Small tables with named rows and columns. After each table, cells are looked up by row and column.

mefug.csv
,les,sil,ter,papiduf,vul,dif,lep,sig
bala,143,100,118,134,138,146,139,162
mudid,125,141,120,131,167,129,139,138
tizubek,116,147,138,150,159,141,56,115
pup,117,146,104,131,172,136,145,154
bur,84,123,97,140,111,135,174,167
fovopu,102,138,157,102,166,127,162,144
biv,136,134,133,132,160,124,136,121
koteko,120,200,169,109,134,91,151,135
begi,99,142,156,101,162,120,160,149
peveve,132,147,142,123,137,118,145,148
bep,123,150,139,165,153,149,71,110
sanedek,132,159,140,193,141,164,98,98
fumine,126,102,163,106,195,177,187,88
debu,110,140,138,127,171,127,34,123

tizubek, papiduf => 150
fumine, sig => 88
begi, sig => 149
fovopu, papiduf => 102
bep, vul => 153
mudid, les => 125
fumine, lep => 187
mudid, dif => 129
koteko, lep => 151
bala, papiduf => 134
bur, dif => 135
koteko, vul => 134
bala, dif => 146
debu, sil => 140
biv, dif => 124
tizubek, les => 116
peveve, sil => 147
fumine, les => 126
biv, sig => 121
begi, dif => 120

mirak:
columns: kelanu, lifuv, lidat, gilab, sunatep, rit
kunisa: [13, 23, 63, 58, 16, 63]
vaz: [32, 25, 74, 81, 39, 68]
rovitil: [84, 69, 42, 43, 84, 33]
buvif: [18, 28, 62, 63, 14, 61]
sateg: [85, 58, 59, 70, 84, 45]
fulek: [28, 65, 17, 7, 27, 31]
kap: [17, 28, 70, 64, 12, 67]
lel: [54, 62, 19, 12, 61, 29]
mekota: [71, 70, 37, 30, 77, 36]

vaz, lifuv -> 25
vaz, lidat -> 74
vaz, sunatep -> 39
kunisa, sunatep -> 16
mekota, lifuv -> 70
kap, rit -> 67
Which row has the largest lifuv? mekota

tunonun:
,vefanur,bapeti,voz,gunus,lalo,bon,bop,kez,pepuged,rizirid
turanu,46,12,-77,64,-64,-13,26,-11,-36,-72
rigip,-47,-70,-5,-51,2,44,-24,-16,7,-10
bupal,-35,-76,20,-49,-15,14,-66,11,16,8

bop of bupal is -66
rizirid of bupal is 8
vefanur of bupal is -35
kez of rigip is -16
bapeti of turanu is 12
bapeti of rigip is -70
pepuged of turanu is -36
bop of turanu is 26
kez of turanu is -11
pepuged of rigip is 7
voz of rigip is -5
bon of bupal is 14
bon of rigip is 44
pepuged of bupal is 16
voz of turanu is -77

dib:
	pofub	nav	vuneb	lukiluv	kilek	puvuka	nol
dapifo	179	51	143	52	29	153	234
sil	202	103	182	112	108	140	248
nikofas	175	52	141	49	30	152	231
sim	176	53	142	50	30	152	232
gopifa	202	102	181	109	105	142	250
movod	202	103	182	111	108	140	249

sim, lukiluv: 50
sil, pofub: 202
sim, pofub: 176
gopifa, puvuka: 142
movod, nav: 103
dapifo, pofub: 179
sil, vuneb: 182
movod, vuneb: 182
gopifa, lukiluv: 109
gopifa, nol: 250
sil, puvuka: 140
movod, nol: 249
sim, nav: 53
sil, nav: 103
nikofas, puvuka: 152
dapifo, vuneb: 143

Table zese
	far	bep	zovipiv	supomu	gulupo	dasum	fofal	nedelen	bak
tinilu	6757	455	4470	3329	5234	1569	3577	126	4056
reg	8275	696	1377	7118	1723	1638	1761	2323	7490
vakora	352	5602	1557	1031	5880	5975	1326	5583	459
pime	5304	2074	4475	7597	-1890	4485	5846	7062	1488
mon	1078	1585	1908	9154	-5235	1086	5858	3310	1068
faf	7227	1142	2447	-135	-585	4083	5908	-170	7455
zinul	9336	5426	3591	-524	3249	8015	934	1081	8624

tinilu, supomu: 3329
mon, dasum: 1086
vakora, bep: 5602
reg, fofal: 1761
vakora, nedelen: 5583
tinilu, fofal: 3577
reg, gulupo: 1723
tinilu, far: 6757
faf, bak: 7455
reg, nedelen: 2323
tinilu, nedelen: 126
zinul, bep: 5426
Which row has the largest gulupo? vakora

zubeker.csv
,pufemo,nof,guv,sab,golafir,satosi
zet,23.514,33.464,78.644,37.214,17.459,16.545
zufasun,50.931,11.590,76.143,20.443,21.739,41.395
kimu,87.249,51.955,24.730,51.298,79.392,91.794
zezig,29.627,33.132,76.018,36.202,20.930,22.938
guk,92.070,22.994,41.144,29.845,62.196,89.553
renagi,26.602,96.971,33.947,84.114,66.431,36.277
gikotem,28.088,29.109,79.178,33.861,17.227,20.532

golafir of zufasun: 21.739
nof of zet: 33.464
sab of zet: 37.214
sab of gikotem: 33.861
golafir of zet: 17.459
golafir of gikotem: 17.227
nof of zufasun: 11.590
golafir of guk: 62.196
pufemo of guk: 92.070
golafir of kimu: 79.392
pufemo of zufasun: 50.931
guv of guk: 41.144
nof of renagi: 96.971
satosi of kimu: 91.794

Table saduzut
|  | kos | gibo | taz | fos | mab | buduber | nin | tad | kalom | vop |
|---|---|---|---|---|---|---|---|---|---|---|
| fuzapor | 76 | 79 | 192 | 183 | 190 | 178 | 191 | 187 | 172 | 181 |
| bimin | 63 | 37 | 58 | 63 | 45 | 53 | 42 | 84 | 179 | 193 |
| roturup | 55 | 67 | 67 | 183 | 197 | 169 | 197 | 179 | 176 | 192 |
| todo | 60 | 67 | 84 | 193 | 197 | 173 | 202 | 179 | 177 | 192 |
| legu | 62 | 36 | 58 | 63 | 45 | 53 | 42 | 55 | 175 | 191 |
| pinafiz | 44 | 74 | 67 | 48 | 69 | 173 | 191 | 171 | 200 | 195 |
| fezasu | 54 | 69 | 58 | 162 | 197 | 169 | 197 | 179 | 179 | 194 |
| mer | 73 | 62 | 166 | 188 | 197 | 173 | 197 | 183 | 176 | 182 |

tad of roturup = 179
buduber of pinafiz = 173
gibo of fezasu = 69
gibo of todo = 67
vop of pinafiz = 195
kalom of todo = 177
kalom of mer = 176
taz of fezasu = 58
kalom of bimin = 179
fos of mer = 188
fos of roturup = 183
Row with the largest kalom: pinafiz

